[[156 123]
 [135 132]]
:
[123 135]

[[107 112]
 [102 117]]
:
[112 102]

[[102 135 114 106 135]
 [139 146 142 138 140]
 [104 130 127 108 122]]
:
[135 138 127]

[[129 107 113 116 126]
 [129 105 118 118 127]]
:
[126 118]

[[132 119 142 114]
 [124 103 120  99]]
:
[114 120]

[[143 113  99]
 [127 151 105]]
:
[ 99 151]

[[115 119 121 116 105]
 [149 131 123 122 117]
 [130 143 126 143 125]
 [132 130 130 103 129]]
:
[105 122 126 130]

[[117 136]
 [140 127]
 [135 128]
 [120 103]]
:
[136 140]
---
[[133 154 112 126]
 [137 115 119 122]
 [128 123 134 130]
 [135 110 118 119]
 [129 127 132 133]]
:
[126 119 123 135]

[[120 140 147]
 [ 98 138 143]
 [111 127 151]
 [128 121 151]]
:
[147 138 111]

[[115 129]
 [113 119]
 [121 129]
 [105 120]
 [118 137]]
:
[129 113]

[[109 145 110]
 [133 127 107]]
:
[110 127]

[[150 100]
 [131 130]]
:
[100 131]

[[117 101 143]
 [119 101 135]
 [134 103 137]]
:
[143 101 134]

[[142  99 116]
 [113 145 129]]
:
[116 145]
---
[[147 144 129 138 111 123]
 [133 142 126 123 115 132]
 [156 140 136 129 119 118]
 [125 102 139 106 142 124]
 [136 145 136 122 113 130]
 [108 124 131 120 106 129]
 [113 127 124 116 107 132]]
:
[[132 107 116 124 127 113]
 [129 106 120 131 124 108]
 [130 113 122 136 145 136]
 [124 142 106 139 102 125]
 [118 119 129 136 140 156]
 [132 115 123 126 142 133]
 [123 111 138 129 144 147]]

[[144 148 119 138 140 123 108 147 141 125 118]
 [114 121 115 111 140 126 122 148 103 116 147]]
:
[[147 116 103 148 122 126 140 111 115 121 114]
 [118 125 141 147 108 123 140 138 119 148 144]]

[[150 146 130 116 136 112 109 124 122 137 125 121 108 114 129]
 [112 115 128 136 122 135 142 131 133 121 132 131 137 137 128]
 [117 136 121 132 131 131 127 132 123 146 126 125 133 118 118]
 [114 152 119 131 137 123 120 136 119 152 121 122 133 108 116]
 [129 138 124 127 133 122 122 130 122 142 125 124 123 118 119]]
:
[[119 118 123 124 125 142 122 130 122 122 133 127 124 138 129]
 [116 108 133 122 121 152 119 136 120 123 137 131 119 152 114]
 [118 118 133 125 126 146 123 132 127 131 131 132 121 136 117]
 [128 137 137 131 132 121 133 131 142 135 122 136 128 115 112]
 [129 114 108 121 125 137 122 124 109 112 136 116 130 146 150]]

[[129 119 129 127]
 [127 150 126 131]
 [129 109 130 126]
 [128 125 128 128]
 [128 133 127 128]
 [128 120 128 127]
 [127 140 127 129]
 [128 122 129 128]
 [128 126 128 128]]
:
[[128 128 126 128]
 [128 129 122 128]
 [129 127 140 127]
 [127 128 120 128]
 [128 127 133 128]
 [128 128 125 128]
 [126 130 109 129]
 [131 126 150 127]
 [127 129 119 129]]

[[127 130 125 119 132 120 123]
 [111 127 115 131 120 129 118]
 [126 134 135 126 126 133 134]
 [121 126 128 119 130 124 131]
 [133 137 139 131 130 142 130]
 [106 130 116 128 123 130 121]
 [130 128 132 117 139 121 125]]
:
[[125 121 139 117 132 128 130]
 [121 130 123 128 116 130 106]
 [130 142 130 131 139 137 133]
 [131 124 130 119 128 126 121]
 [134 133 126 126 135 134 126]
 [118 129 120 131 115 127 111]
 [123 120 132 119 125 130 127]]

[[109 114 128 120 126 144 120]
 [140 145 149 126 126 127 149]
 [125 113 139 129 126 129 114]
 [146 132 141 107 126 117 137]
 [146 133 141 107 126 116 137]
 [112 123 114 129 126 128 119]
 [146 141 149 114 126 124 138]]
:
[[138 124 126 114 149 141 146]
 [119 128 126 129 114 123 112]
 [137 116 126 107 141 133 146]
 [137 117 126 107 141 132 146]
 [114 129 126 129 139 113 125]
 [149 127 126 126 149 145 140]
 [120 144 126 120 128 114 109]]

[[131 122 144 124 126 131 112 122 117 123]
 [126 139 132 126 151 143 140 121 154 133]
 [128 124 136 105 116 127 104 125 103 131]
 [119 139 130 134 148 138 143 122 157 128]
 [128 134 126 113 139 136 127 117 131 137]
 [121 140 130 133 149 139 144 123 157 129]
 [118 139 131 136 148 138 143 123 157 127]]
:
[[127 157 123 143 138 148 136 131 139 118]
 [129 157 123 144 139 149 133 130 140 121]
 [137 131 117 127 136 139 113 126 134 128]
 [128 157 122 143 138 148 134 130 139 119]
 [131 103 125 104 127 116 105 136 124 128]
 [133 154 121 140 143 151 126 132 139 126]
 [123 117 122 112 131 126 124 144 122 131]]
